Some points, one per row:
[-45  12 -23 -50  25  44   0  17 -31  26  40  50]
[ 10 -30  10 -34   0  29 -21 -30 -15 -26 -33  21]
[-23 -64  -3  64  25  42 -21  40 -23 -33 -38 -46]
[-24 -61 -39  15   7  10 -25 -24 -21  63 -72 -27]
[ -53 -104  -13   38   31   40  -13  -22  -39    3  -78  -33]
[ 44  44  32  -8 -19 -24  14  45 -15 -43  45  19]
[ -9  75 -65   1 -15 -10  40   3  13  55  29  32]
[-38 -14  64  67  16 -23  32   8   8 -54 -24 -18]
[ 38  -9   2 -80   5  38 -26   1 -32 -11  29  24]
[ 79  66  73 -63 -19  -9  20  30   2 -43  58  45]
[ 11 -61  69 -37   1  70 -61  52 -22 -67   2  14]
[ 11  47 -52 -38 -17 -26   4 -36  16  35  23  19]
[ 41   6  -1  -6 -19   4   7  25   4 -20   8  -1]
[ 25  18 -26 -96  10  49  -9  -9 -56  42  13  62]
[-79 -88 -43  46  31  39  -1 -35 -53  49 -98 -11]
[-29  17  44  50 -11 -37  31  41  58   6   6  -9]
[  22   -1 -100  -87   -1   67  -12  -39  -60   44  -12   56]
[ 59 -30  20 -45 -11  47 -21   5 -48 -72  16   5]
[ 29  -3  30  91  -1 -24  23   2  19 -66 -27 -58]
[ -3 -54  -3   7  10  42 -19   8 -31 -58 -18   0]
[-22   5 -65 -77  -4  81 -14 -21 -51  35 -12  74]
[-65  21  -4  52  -8 -41  32   8  59  55  -8  -1]
[-63   0 -39  64  -9 -63  17 -46  55  43 -36 -31]
[-61 -51 -30  26  38   3 -21 -30   4  72 -43 -50]
[ 53 -44  56 -22  -2  11 -49  34  16 -99  31 -19]
[-61 -21 -59  96   0 -33  36 -36  26  20 -61 -47]
[100  67  55 -75 -12 -29  -9  32  20 -49  95  -1]
[-13  17 -81 -26 -15  26  30 -34 -21  59 -17  54]
[ 44  30  54  23 -28  -9  20  59  23 -84  37  16]
[  5  98 -22 -39 -19 -54  37  -2  44  92  57  16]
[108  38  73 -95 -18   8 -18  24  -2 -32  47  30]
[ 33  13 -23 -68   7   5 -30 -12  -5  43  42  -9]
[ 48 -71  69 -30  15  62 -40   5 -47 -98 -39  14]
[-64  19 -45  54 -22 -54  39 -26  53  61 -28   6]
[ 45  43  97  14 -22 -53  20  52  38 -49  40 -10]
[ 40  15  -9 -94  -5  28 -43   8 -57 -28  46  52]
[-67 -27 -68  27   2  25  29 -36 -16  51 -61  30]
[-60 -42 -63  11  43  62   8 -27 -52  64 -47  -4]
[ 57  -5  64  -6  -4   3 -17  62  10 -33  33 -26]
[120  38  32 -23 -18  15 -22  42  -6 -74  47  15]
[ 23  72 -21 -21 -30 -46  10   3  40  32  22  37]
[ 89  17  40 -76   8  31 -57  42 -16 -64  73  21]
[ 50  18 -43 -81  28  53 -22  -1 -55  44  44   9]
[-23   5  -4  67 -24 -69  30   0  75  50 -23 -43]
[ 55  63 -31 -35 -30 -16  25  -2 -16   2  26  38]
[-68  11 -11  81  -7 -62  41 -16  62  44 -22 -40]
[-75 -73 -38  12  39  64   2 -24 -51  39 -62  -3]
[ 64 -19  44 -40   9  29 -15  22 -26 -36  17  -8]
[-25 -83   7 -26  36  58 -34 -25 -49 -14 -34   6]
[ 52  19 -48 -28 -24  10 -12 -12  -2  10   0  15]
[ 36  -1 -50 -68   7  69 -10 -21 -61  23  25  21]
[-22  22  11   6  14   3   6   3   7  29  27   4]
[ -47 -125   -1   19   12   62  -39  -11  -23   37  -86    4]
[ 14  99 -27 -52 -27 -62  32 -40  41  78  21  38]
[-22  63 -59 -34   4 -34  10 -51  24  52  27  15]
[ -8  54 -76  13 -32 -53  34 -47  37  66  -3   1]
[ 25 -31  23 -28 -15  13 -12   5  -1 -43   0  -5]
[-11 -33  26  37 -25   4 -12  38  24 -74  -5  19]
[ -2  12  10 -27 -23 -20 -12   1  40  22  13  31]
[-65 -58 -70  -2  21  47 -34 -19 -28  66 -66  20]
[ -9 -17  72  43  30  19   2  52  -4 -77  16 -17]
[ 40  88  32  16   8 -51  27  34  33 -14  61 -35]
Here are 39 more points, each followed by its number:
[ 25  78  -1  37 -13 -51  33   4  44 -18  22  -1] 0
[105 -18  14 -76  -4  82 -46  62 -62 -95  43  24] 1
[-71 -50  36  40  10  21   8 -15   2 -80  -7  -3] 2
[ 28  84 -20 -80  -3 -13   2  -4   0  86  45  28] 3
[ 13 -31   0 -12  -9  30  -4   9 -30  22 -36  20] 4
[ 25  -2 -24 -56   5  39  -1  -7 -65  20  -7  40] 5
[  2 -21   9 -35  20  42 -10   2 -27  29  23  -9] 6
[ 55 -26  90 -65 -19  22 -22  62   4 -29  41  30] 7
[ 35 -44  90  51 -19 -27  -1  36  38 -82 -19 -37] 8
[  9 109 -71 -54  20 -21  11 -54  -3  16  74  17] 9
[-67 -56 -18  32 -12 -11   4 -39  34  69 -46 -28] 10
[-33 -81 -33  10  11  40 -44 -24 -18 -13 -41 -20] 11
[-11  -6  17   3  52  30 -21 -13 -34 -72  16 -24] 12
[ 68  42  41   9 -52 -49  10  55  63 -28  40 -10] 13
[-31   1  -3   4  -9 -27   0 -13  19  53 -31   6] 14
[-69 -45 -47  35  33  23   9  -2 -58  76 -48 -16] 15
[ -3  10  69  31  -9 -50  23  -9  36  -9 -25 -12] 16
[ 91  24  72 -44 -24 -19 -16  36  21 -59  54  -1] 17
[  26   19 -109  -86   -9   34  -19  -57  -42   49    7   42] 18
[  5 110 -47 -18 -15 -66  14 -24  46  88  60   7] 19
[-27 -92 -50  -5  15  49 -39 -19 -53  64 -87 -16] 20
[-27  30 -51   3  -8  -7  12 -32   1  37  -7  -1] 21
[ 21  -8  30 -13  -3  16  19  22 -12 -19   4  17] 22
[ 11 -13  30  22 -16  -4  14  13  18   4 -17  -3] 23
[  3  97 -76 -43  -2 -42  39 -42  -3  78  41  19] 24
[  1 -47 100  37  -5 -30  -9  16  45 -67 -17 -24] 25
[-69 -37  -6  -2  28  30 -17   8  -3  55 -13   8] 26
[ 57  61  63 -33 -20 -32  17  40  30 -50  72  17] 27
[ 18 -51 -10  12  18  47  -3  22 -76 -13 -39  -3] 28
[  8  73 -19 -48   6 -20   5   3 -26  21  60  19] 29
[  2   6 -91 -91  -8  54 -35 -30 -38  61 -11  74] 30
[ -6 -14 101  63 -17 -58   9  29  51 -48 -30 -28] 31
[ -6 -16 -38 -18  17  17  -6 -24 -21  52 -20 -17] 32
[-11  70 -26  20  -3 -78  25 -47  58  27  23 -32] 33
[  9  -2  48  42  -6 -30  23  21  26 -53  13 -36] 34
[-47 -27 -68 -23   4  31 -25 -39 -13  55 -28  24] 35
[ 27  19 -38 -48  26  41 -29  -6 -81  -9  34   3] 36
[ 17  25 -43 -74  13  35 -26  -7 -19  73  44  25] 37
[ 58  79  -7 -36 -49 -50  18   9  52 -16  63  18] 38
Which two of these numbered points are nearest to each point below, ignoring the 3 directions in which the first points spread most? Their numbers follow each, nearest first.
[-59 -28  28  73  -5 -41  20 -34  44  61 -62 -36] > 16 31
[ 73  53  44 -58 -26 -11 -15  31  23 -24  62  49] > 30 35
[-68 -26  70  84  -2 -26  33  -5  45 -96  -3 -25] > 2 27
[ 12 -11  12 -10  -5  -3 -11  13  13  -3   8  -5] > 17 35
[-48  81 -47  25   4 -66  52  -6   8 116  29 -13] > 15 29
[ -5 -83  -6  23  -8  35 -33  36  -7   3 -40 -29] > 13 20
[  0  35   7 -10   0 -17  20  -4  22  53  38 -15] > 6 37
[-10 -32  46  63   7  -5  -9  22  13 -78  -9 -37] > 21 34
[-28  54 -55  15 -35 -52  41 -56  43   7  -2  34] > 38 18
[-35 -55   0  74   1  -1  16   1 -18 -16 -70 -22] > 5 28
[-59 -24 -35  33  17  -9 -26  -6  13  19 -12 -45] > 19 11
[-10  57 -37  22  -8 -71  -6  -9  71  96  24 -48] > 37 19
[-44 -36  18  54  12  17 -15   5  11 -17 -37  14] > 30 35
[-60 -27 -44  60  13 -14   4 -39  13   0 -30 -68] > 33 21
[-23  56 -21 -50 -23  -1  22 -34  13 -24  69  48] > 2 27
[ 23 -49  35 -35  42  57 -36  23 -48 -24  10 -16] > 6 37
[ 64  37 -12 -57  15  20 -11  10 -26  20  49  -7] > 32 19
[ 29  44  21   6 -37 -44  37   4  42  18  13   8] > 23 8
[-32   2 -32 -19  30  18 -15  -4 -53  26  14   6] > 29 36
[-52  15  17  47   8 -21  20  -2  32  37  10 -20] > 6 26
Here are 39 other points, each followed by its number:
[-36 -43  83  26 -17 -36   9  15  61  -6 -23 -10] 0
[-42 -15  82  82 -29 -76   4  -2  68 -20 -21 -37] 1
[-12 -89  28  12  34  47 -36  28 -65 -40 -59 -14] 2
[ -5   9 -15  26  -8 -13  18  -7  14   6  -9  -9] 3
[  6  52 -29 -30 -18 -42  26 -10  38  99  22   4] 4
[ 61  45 -16 -86  12  -4 -11 -15 -13  48  52 -13] 5
[-51 -28 -53  25 -13  -9  14 -29  17  55 -46  -4] 6
[ 21 -29   7  -3 -18  32   1   4 -13 -78 -18  39] 7
[ 47  -7  31   3 -14  27   9  54 -16 -68  14  14] 8
[-20  39  39  47   2 -43  22  13  34 -12  22 -41] 9
[  1 -51 -30 -16  36  51 -32 -24 -42   7 -27 -26] 10
[  28  -88   19   25   20   79  -51   39  -59 -121  -22  -22] 11
[ -9  50 -54  31  10   1  36 -22 -11  27  18 -29] 12
[ 46 -11  32 -33  13  35  -4  30 -29 -24  19   0] 13
[ 67  48  18 -49 -37 -19  -2  22  25 -47  58  22] 14
[ 26 -59  62  27  -6   3 -21  39  11 -93 -10 -25] 15
[-36 -32 -26  -8  35  44 -14   0 -32  19 -12   0] 16
[  33  -96   93  -14  -10   27  -60   63  -36 -101    0    4] 17
[  6 -33  15  49  16  21   2  -2 -12 -21 -18 -42] 18
[-11  31  33  62 -12 -23  42  41  37 -22  10  -4] 19
[ 84  82  66 -41  -9 -37   8  60  29 -23  95  -9] 20
[  9  45 -80 -77   9  21 -17  -8 -64  40  46  33] 21
[-11  53 -19  -6  -4 -27  23  -6  19  92  13 -11] 22
[-106    4  -41   25   48   -8   12  -21  -31   75  -13   -5] 23
[ 14 -57  90  43 -17 -20 -14  48  41 -78 -17 -26] 24
[ -3 105 -51  -7 -37 -66  45 -53  38  11  52  27] 25
[-13  73  -7 -63 -20 -46  13 -13  51  90  56  45] 26
[ 31  55  23 -26 -23 -27  40 -21  13 -49  34  46] 27
[ -28 -100   -6   11   23   59  -29    7  -44    7  -59  -23] 28
[ 39  33  11 -59   3  -1 -25   3 -32 -30  34  23] 29
[ 24   4  38   2 -15  -8  24  20   8 -20   5   9] 30
[ -51 -108   -8   32   36   65  -15  -13  -75    1  -90   -8] 31
[-22 -80  83  78   9   7  19  33   6 -53 -58 -27] 32
[ 33  35  48   8 -30 -50  36  12  21   6   7   2] 33
[ 60  -1   7 -73  29  56 -27   9 -60 -24  37  10] 34
[-45   2 -52  50   7 -10  32 -45   8  33 -31 -30] 35
[ 78  62  76 -25 -37 -36  -6  46  49 -48  66  30] 36
[ -32    7 -105  -56   12   46  -32  -45  -40   16    5   43] 37
[ 24  44 -14 -43  -2   2   7   8  -8  70  31   6] 38
Which two of these numbered points are nearest to each point below, ignoring the 3 directions in which the first points spread most? Their numbers follow each, nearest first.
[ 47  15  84 -49 -17 -28   1   9  32 -38  40  18] > 0 1
[  0 -73  37  -6  27  86  -9  39 -68 -77 -21  27] > 19 8
[ 15  14  25  19   1  15 -20  17  -2 -78  21  31] > 37 25
[ -4 -24  51  40  23 -39   8  -2  30  14 -17 -79] > 5 22
[ 89  23  50 -68   0   8  -9  35 -30 -24  48   5] > 13 28
[ 46 -41  43 -50   7  57 -56  41 -30 -34  14  36] > 36 24
[-40   8  45  55   4 -52  34  17  55  44  -7 -37] > 22 4
[ 54  83  13 -24  -5 -22  22  13  10 -39  70   5] > 35 34
[ 29 -60  28 -58  19  72 -32  11 -61 -53  -7  30] > 30 3
[ -1  79 -44  33  -7 -56  34 -55  32   0 -10 -18] > 35 25
[  4  23   6   4 -17 -11  15 -23   3 -57  23  10] > 25 27
[-79 -20 -40  84  -1 -28  22 -27  32  11 -52 -26] > 14 3
[ 27  48  14 -98  38  42 -17  31 -68 -14  79  50] > 23 16
[ -1 -55  33  25  28  69 -45  17 -37 -90 -16  24] > 37 19
[ 34  61 -39 -81   1   0 -21 -16 -35  13  41  36] > 29 9
[-22  21  10   3 -19 -34  31 -16  38  20   2  19] > 30 36
[-42 -39 -24 113 -19 -33  19 -32  41 -31 -72 -38] > 7 14
[-56 -56  67  -2  49  60 -16  48 -25   6   4  -4] > 23 26
[ -7 -11  76  89  -5 -55   8  31  26 -89  -3 -51] > 29 3
[  14 -106   61   51   24   36  -47   44  -12  -19  -76  -60] > 4 28
